Small tables with named rows and columns. After each table, cells are looked up by row and column.

vig:
|  | zagop | gep | zak | vupu | soked | zuzud | kas | dinaz | saz | zek |
|---|---|---|---|---|---|---|---|---|---|---|
| sesev | 118 | 112 | 126 | 121 | 132 | 103 | 126 | 126 | 139 | 95 |
| nosazo | 145 | 151 | 211 | 196 | 148 | 117 | 166 | 209 | 154 | 108 |
| dutu | 118 | 129 | 137 | 139 | 111 | 126 | 121 | 136 | 102 | 133 |
| domufo | 102 | 111 | 110 | 120 | 97 | 125 | 107 | 112 | 88 | 139 |
| vok | 147 | 148 | 193 | 172 | 144 | 111 | 155 | 188 | 152 | 95 |
| duva | 129 | 141 | 179 | 177 | 122 | 124 | 140 | 174 | 119 | 128 |
| gopez | 123 | 146 | 205 | 215 | 105 | 138 | 151 | 199 | 100 | 153 |
| rozote | 124 | 110 | 116 | 103 | 148 | 97 | 126 | 117 | 157 | 81 |
| nuz | 78 | 107 | 76 | 135 | 14 | 170 | 81 | 76 | 3 | 217 |
| bag | 116 | 122 | 124 | 142 | 95 | 129 | 119 | 119 | 101 | 133 |

dinaz of domufo = 112
zuzud of rozote = 97
soked of gopez = 105
gep of rozote = 110
soked of dutu = 111
soked of domufo = 97
zak of gopez = 205
vupu of nosazo = 196
gep of vok = 148
zek of nuz = 217
zek of domufo = 139
zak of nosazo = 211
zak of rozote = 116
zuzud of domufo = 125
zuzud of nuz = 170

tefe
|  | rozesiv | vusope | zer | pakosuv | nol | lotofo | gal |
|---|---|---|---|---|---|---|---|
| gif | 0.387 | 0.047 | 0.390 | 0.391 | 0.392 | 0.495 | 0.812 |
| lal | 0.426 | 0.605 | 0.769 | 0.601 | 0.397 | 0.386 | 0.388 |
| sud | 0.790 | 0.045 | 0.563 | 0.394 | 0.392 | 0.383 | 0.383 |
| ruv | 0.442 | 0.310 | 0.779 | 0.575 | 0.402 | 0.389 | 0.388 |
| tul | 0.783 | 0.373 | 0.438 | 0.380 | 0.379 | 0.384 | 0.397 |
| fizular | 0.387 | 0.398 | 0.388 | 0.407 | 0.675 | 0.698 | 0.406 |
| dus | 0.382 | 0.435 | 0.393 | 0.416 | 0.703 | 0.666 | 0.407 |
| kiv | 0.390 | 0.551 | 0.386 | 0.393 | 0.396 | 0.616 | 0.753 |

What is the pakosuv of ruv in tefe? 0.575
What is the nol of kiv in tefe? 0.396
What is the zer of tul in tefe? 0.438
What is the gal of lal in tefe? 0.388
What is the pakosuv of fizular in tefe? 0.407
What is the vusope of gif in tefe? 0.047

mag.csv
,dimovo,bofek,kini
bedabeg,0.5,4.8,6.8
zopepo,0.5,6.6,-2.6
libela,0.6,4.8,6.9
vanapo,0.5,4.8,6.8
tavav,0.5,4.8,6.8
piz,-5.1,1.8,0.7
vami,-5.3,1.5,2.1
biz,-5.3,1.5,2.1
ragerin,0.6,6.5,-2.6
rufub,1.6,5.8,6.2
pav,1.6,7.1,-1.8

What is the bofek of zopepo in mag? 6.6
What is the bofek of libela in mag? 4.8
What is the kini of ragerin in mag? -2.6
What is the kini of piz in mag? 0.7
What is the dimovo of vami in mag? -5.3
What is the bofek of rufub in mag? 5.8
What is the kini of rufub in mag? 6.2
What is the dimovo of biz in mag? -5.3
What is the dimovo of bedabeg in mag? 0.5
What is the bofek of vanapo in mag? 4.8
What is the kini of pav in mag? -1.8
What is the bofek of tavav in mag? 4.8

gite =
	sozoz	soliko	kot	satod	zetaki	nipof	poroza
fura	113	84	91	56	86	94	83
pefivu	116	74	94	33	92	88	83
pon	76	99	90	126	94	95	98
pugifib	64	106	89	153	91	98	99
dadepu	37	117	89	205	90	95	109
bine	99	94	91	73	92	91	90
pava	87	90	91	102	89	94	96
mukodif	107	87	93	60	93	91	89
danalon	95	89	89	84	93	92	89
monima	92	90	98	83	88	93	87
ledid	112	79	95	49	88	91	84

zetaki of pefivu = 92
nipof of ledid = 91
kot of ledid = 95
satod of fura = 56
sozoz of monima = 92
satod of pefivu = 33
kot of bine = 91
poroza of ledid = 84
zetaki of pon = 94
kot of pava = 91
poroza of danalon = 89
sozoz of bine = 99
satod of pava = 102
zetaki of ledid = 88
nipof of pugifib = 98
zetaki of monima = 88
sozoz of dadepu = 37
Row with the largest zetaki: pon

gof:
         fibug  supi  gitad  zem
masuse     245   187    108  120
zibo       171    10    145   62
rif        108   133     74  139
pef        176   138    168   93
kifez      105   109     54  125
mot        212   151    163   35
rep        140    32    146   15
daladu      79    64    115  107
lazinek    140    72    113  154
gevuz      109   162    111  221

supi of rif: 133
supi of pef: 138
supi of mot: 151
fibug of rif: 108
gitad of pef: 168
zem of pef: 93
fibug of pef: 176
zem of mot: 35
zem of gevuz: 221
supi of lazinek: 72
fibug of lazinek: 140
zem of rep: 15
gitad of mot: 163
supi of zibo: 10
supi of rep: 32
gitad of kifez: 54
fibug of daladu: 79
Which row has the largest fibug? masuse

kopubu:
	zoravu	fovapeg	kirono	felopug
zovafe	83	213	153	126
sav	106	131	177	107
siti	74	190	54	109
madugo	118	39	48	120
pemu	120	238	102	121
des	129	83	58	120
gidob	134	147	60	110
gugito	135	210	197	125
zovod	82	139	122	115
ninide	105	126	113	114
pep	129	112	114	119
bobine	112	149	41	129
nesopop	147	23	47	97

What is the kirono of gidob in kopubu? 60
What is the fovapeg of nesopop in kopubu? 23
What is the zoravu of gugito in kopubu? 135
What is the zoravu of bobine in kopubu? 112
What is the fovapeg of des in kopubu? 83
What is the zoravu of zovafe in kopubu? 83
What is the zoravu of des in kopubu? 129
What is the zoravu of pemu in kopubu? 120
What is the fovapeg of madugo in kopubu? 39
What is the zoravu of pep in kopubu? 129
What is the kirono of siti in kopubu? 54
What is the fovapeg of ninide in kopubu? 126
What is the felopug of des in kopubu? 120
What is the fovapeg of pep in kopubu? 112
What is the zoravu of sav in kopubu? 106
What is the zoravu of zovod in kopubu? 82

